In the data rows, the value 128 means zero.
Here are some points, each followed by its number:
[171 160 124 118 113 159 140 117 141 104 150 139 139 155 120 150 157 108
 143 151  90 146 135 165  82 108 125 139 120  85 139 217] 0
[ 60 117 124 109 101 159 177  27 170 114 132 139 149  68 105 131 196 119
  93 157 128 139 117  55 181  91  98 112 143 108 125 107] 1
[128 167 165 177 117 153 129 152 114 219 136 182 123 168  51 166 150  94
 154 152  41 104 160 152 125 147  75 120 136 109 125 118] 2
[158 129 113 172 145 160 176 154 112 105 168 126 123 152 110 163 154 162
  92 177  72  98 144 147 141  77 118 154  88 129  63 113] 3
[149 125 138 175 146 156 194 144 103 105 175 114 126 154 119 170 141 182
 100 178  82 118 144 145 153  71 125 158  92 126  55 101] 4
[125 102 137 119 126 115 101 153 137 127  96  85 119 142 179 130 111 117
 175  94 144 142 150 143 155 142 160 106 147 131 137 130] 5
[100 120 213 104 125 110 149  67 118 156 137 110 142 110  92  93 141 118
 148 133 129 135  89 124 135 134 163  91  93 119 167 107] 6
[130 147  91 137  93 111  84 190 130  80 116  97  90 176 230 157  82 173
 138 109 151 154 117 175 175 131 109 191 155 175  67 131] 7
[129 139  86 117 103  77  86 164 139 128 107 144 121 140 193 111  95  95
 119  96 153 133 113 131 122 145 106 136 153 154 163 178] 8
[162 109  61 137 159 136 110 141 106 120 105 171 122 127  97 140 123 103
 100 134 145 106 203  80 118 116 113  97 152 119 154 132] 9
[ 92 132 116 105 106 106  83 118 120 137 128 156 124 151 166 156  71 111
 123 153 148 183 126  88 198 127  76 168 158 154 144 127] 10
[110 150  98 154 104 170 134 177 178 115 114  78 129 125 105 140 185 119
 150 117  79  99 147 163 144 132 167  98 148 122  86 107] 11
[128  80 132 145 155 154 152 115 131 122 145 116 134 123  79 149 118 160
 106 124 142 141 131  74 138 125 125 163 132 102 134 114] 12
[ 74 147 113  74 159  95 113 136 130 169 134 145 141 108 123  84  56  80
  91 165 157 176 101  81 155 146 142 111 135 161 168 109] 13
[137  96 168  72 119  81 100  82 125 155 129 138 135 128 163 100  88  95
 165 107 173 164  98 117 102 139 131 144 113 114 213 196] 14
[140 156  93 157 144 139 127 181 152 126 116 123 149  95  99 124  97 126
 110  79 143 131 136  92  85 181 124 142 170 140 143 143] 15
[112 148  30 130 130 138 109 163 175 123 107 141 142  78 125 105 129 110
  81  81 153 103 137  57 127 149 114 134 161 152 143 131] 16
[ 53 126 132 103 100 163 148  36 167 130 130 141 153  70  92 127 181 120
 111 151 131 150 110  57 180 116 108 119 148 115 135  93] 17
[130 172  59  81 121 131  99 157 150 131 142 168 124 150 109 103 100  74
 110 177 124 129 140 141 126 123 136 120 139 145 154 172] 18
[170 122 155  99 121 131 103  90 111  91 130 135 113 151 158 113 116 154
 163 104 182 139 114 174  72 158 158 159 114 109 138 148] 19
[149 148 119 168 143 165 184 144 112  89 178 123 126 153 132 166 148 178
  94 187  72 114 134 152 157  72 116 160  86 134  43 111] 20
[118 134 181 172 134 142 173 166 172  92 134  47 155 113 132 130 126 149
 156  72 105 165  99 147 112 170 175 144 144 108 104 152] 21
New points follow, each followed by the numbers of its two nearest points above, smallest number first.
[133  82 172 137 136 145 161  96 138 125 155 102 128 117  97 136 136 175
 113 119 137 156  95 109 104 128 138 164 121  94 128 129] 6 12
[180 198  92 144 162 149  66 188  69 125 130 191  98 183 110 143  55 139
 125 182 133 122 138 185  71 176 107 145 152 163 116 115] 15 18
[179 128  97 168 144 143 145 195 147 130 147 119 140 113  84  98 131 182
 108  60 139  80 127 166  32 152 160 158 126 117 116 145] 15 21
[175 157  52 157 168 139 109 239 151  90 153 122 144 153 156 140  60 148
  95 112 136 145 126 145  81 148 120 195 160 128 127 180] 8 15
[128 112 171 107 127 115  94 140 108 138 120 119 113 165 159 126  87 133
 186 126 145 158 125 169 142 152 150 140 134 137 149 133] 5 19
[152 129  77 110 127 113  66 121  79 136 107 200 105 148 123 151 100 114
 113 162 157 115 159 116 130 113  69 111 140 151 155 131] 9 18
[117 162 141 193 119 150 129 182 130 209 122 158 132 164  64 159 139  81
 159 124  34 110 174 138 144 158  71 113 151 125 126 138] 2 11
[ 81 139 108  78 164  91 109 142 135 167 134 142 140 104 128  81  60  78
  91 157 151 164 103  81 152 147 130 112 130 163 171 118] 13 18
[109 114 135 186 153 117 164 180 145 154 106  94 142 100 128 111 172 106
 121  87  70  79 155 129 140 129 144  70 113 140 105  91] 5 11
[124  99  58 111 117 120 101 119 146 128 103 149 125  80 106 126 117 142
  94  71 210 109 145  41 124 151 119 155 171 146 155  98] 15 16
[164 157  96 115 119 145 130 144 138 101 149 148 144 169 140 163 117  86
 146 165  91 152 157 157 118  92 103 144 127 101 147 243] 0 18
[108 109 210  89 110 102 140  61 133 151 139 104 136 112 106  87 153 120
 164 121 141 125  74 146 114 136 181 100  89 111 169 128] 6 14
[121 124 197 120 153 166 193  55 135 130 153 124 159  92  35 112 164 112
 123 159 120 157 116 109  82 123 178  87 123  55 163 140] 6 12
[142 154  74 140  94 112 120 175 161  82 133 111 119 131 214 139 123 186
 109  86 149 133 109 139 124 135 106 198 152 147  87 153] 7 8
[135 128 125 123 121 126 104 153 130 109  95  91 114 136 166 131 127 134
 163 110 141 137 152 152 143 141 169  97 145 133 114 114] 5 11
[118 105 166 104 109 108 102 123 129 135 116 112 123 162 185 141  93 107
 180 123 138 171 125 155 161 136 124 145 137 128 153 168] 5 14
[149 161 175 107  92 123 128  95 130 118 128 123 123 112  93  75 159 162
 155  77 161 102  79 197  39 180 180 139 113 118 128 129] 6 19
[162 166 132 125 109 146 134 109 139 120 152 151 138 147 116 154 159 113
 136 156  90 147 119 158  86 110 102 144 122  92 140 205] 0 18
[124 159 119 135 104 135 150 151 174  94 116  75 132 105 144 109 185 137
 136 104 108 111 109 177 104 141 171 103 136 129  87 125] 11 21
[141 136 113 178 153 136 167 168 154 100 116 103 147  99 141 127 138 144
  97  89 103 128 134 109 102 152 116 132 134 126 107 149] 15 21
[ 95 119 215  95 115 102 152  51 121 151 133 108 142 102 107  89 153 116
 149 125 131 132  79 124 131 135 159  89  89 118 167 116] 6 14
[101  66 252 148  86  99 149 103 104 206 125  71 116 163 101 127 158 115
 223 115  83 143 143 181 170 108 177  69 102  99 133 104] 5 6
[105  80 251 150 107 102 150 107 100 190 125  78 118 158 102 128 147 114
 213 130  82 138 136 188 163 105 174  67  99 104 127  98] 5 6
[165 165 123 123 115 150 138 122 140 107 150 143 136 160 126 152 150 100
 141 155  88 146 136 165  92  96 112 141 116  90 139 221] 0 18
[ 99 123 213  86 120 100 139  45 111 162 137 121 144 104  85  80 148 122
 146 139 142 123  79 123 128 137 161  87  81 120 171  91] 6 14
[ 90 209 189 186  82 175 159  91 132 156 130 159 131 102  94 172 174 156
 129 130  61 138 103 115 138 169  54 139 159 120  86  95] 2 17
[ 71 155 128  81 165 101 123 140 126 174 146 136 142 106 126  87  55  87
  86 174 145 180  93  96 145 151 146 114 129 159 153  99] 10 13
[172 162  91 158 159 125 129 206 135 109 150 131 137 137 160 123  82 173
 100 104 135 133 115 161  63 157 117 181 135 140 110 162] 8 15
[138  98 169  77 125  74 104  80 121 147 114 140 127 123 170 105  98  93
 161 107 173 151 113 111 113 140 122 124 119 111 210 185] 8 14
[ 90 130 207  88 117 109 136  45 121 182 142 132 151  98  78  87 152 100
 153 142 128 128  83 110 133 135 153  92  88 115 179 100] 6 17
[120 151 152 181 130 141 126 171 116 220 129 167 124 173  60 154 135  83
 154 135  34 106 165 148 139 151  77 112 136 123 125 126] 2 11
[173 164 140 118 127 138 148 114 138 126 157 149 147 143 118 127 150 100
 129 157  80 150 108 172  54 102 116 130 106  82 154 232] 0 18
[121  74 151 144 143 107 117 126 108 116  77  98 130 129 168 152  84 115
 162  89 161 176 173  79 172 144 115 100 166 125 172 152] 5 10
[125 167 164 190 121 132 129 166 116 228 141 174 122 179  91 159 140  86
 161 137  19 106 152 171 127 145  59 129 127 126 105 142] 0 2
[124 201  94 181 152 168 133 210 162 139 134 120 155 107 110 122 101 140
 100  78 100 131 125 122  96 201 104 158 164 156  98 131] 15 16
[124 107  46 129 125 131 114 133 160 128 104 144 137  69 108 132 133 134
  86  63 183 106 147  34 121 143  95 154 165 135 151 126] 15 16
[128 130  93 141  92 108  81 179 132  86 109  88  95 157 235 157 105 186
 139  90 157 134 119 160 177 127 116 183 149 173  69 103] 5 7
[167 159  72 157 171 142 133 212 151 106 155 128 148 128 154 127  81 160
  88 115 124 141 119 135  79 143 104 185 139 125 116 175] 8 15
[177 145 117 178 166 154 124 177 102  97 120 127 113 139  86 121  98 180
 125  98 156 103 147 168  53 191 167 135 144 139  93  84] 15 19
[183  47  76 134 187 148 102 168  87 144 117 150 128 161  27 135  91 137
 146 130 192  79 216  99 116 123 189 117 143 113 172  78] 9 12
[124 153 129 186 140 151 132 171 118 194 133 170 131 171  59 167 132  82
 141 149  36 106 170 132 152 136  71 121 128 124 118 139] 2 3
[138 135 125 165 100 121  96 176 112  75 122  86  95 176 216 182 103 202
 145 110 140 142 107 174 170 131 101 200 144 166  46  97] 5 7
[131  86 142 156 145 155 158 114 136 109 141 106 131 121 100 157 137 175
 112 114 134 139 132  82 142 121 131 163 136 100 115 113] 4 12
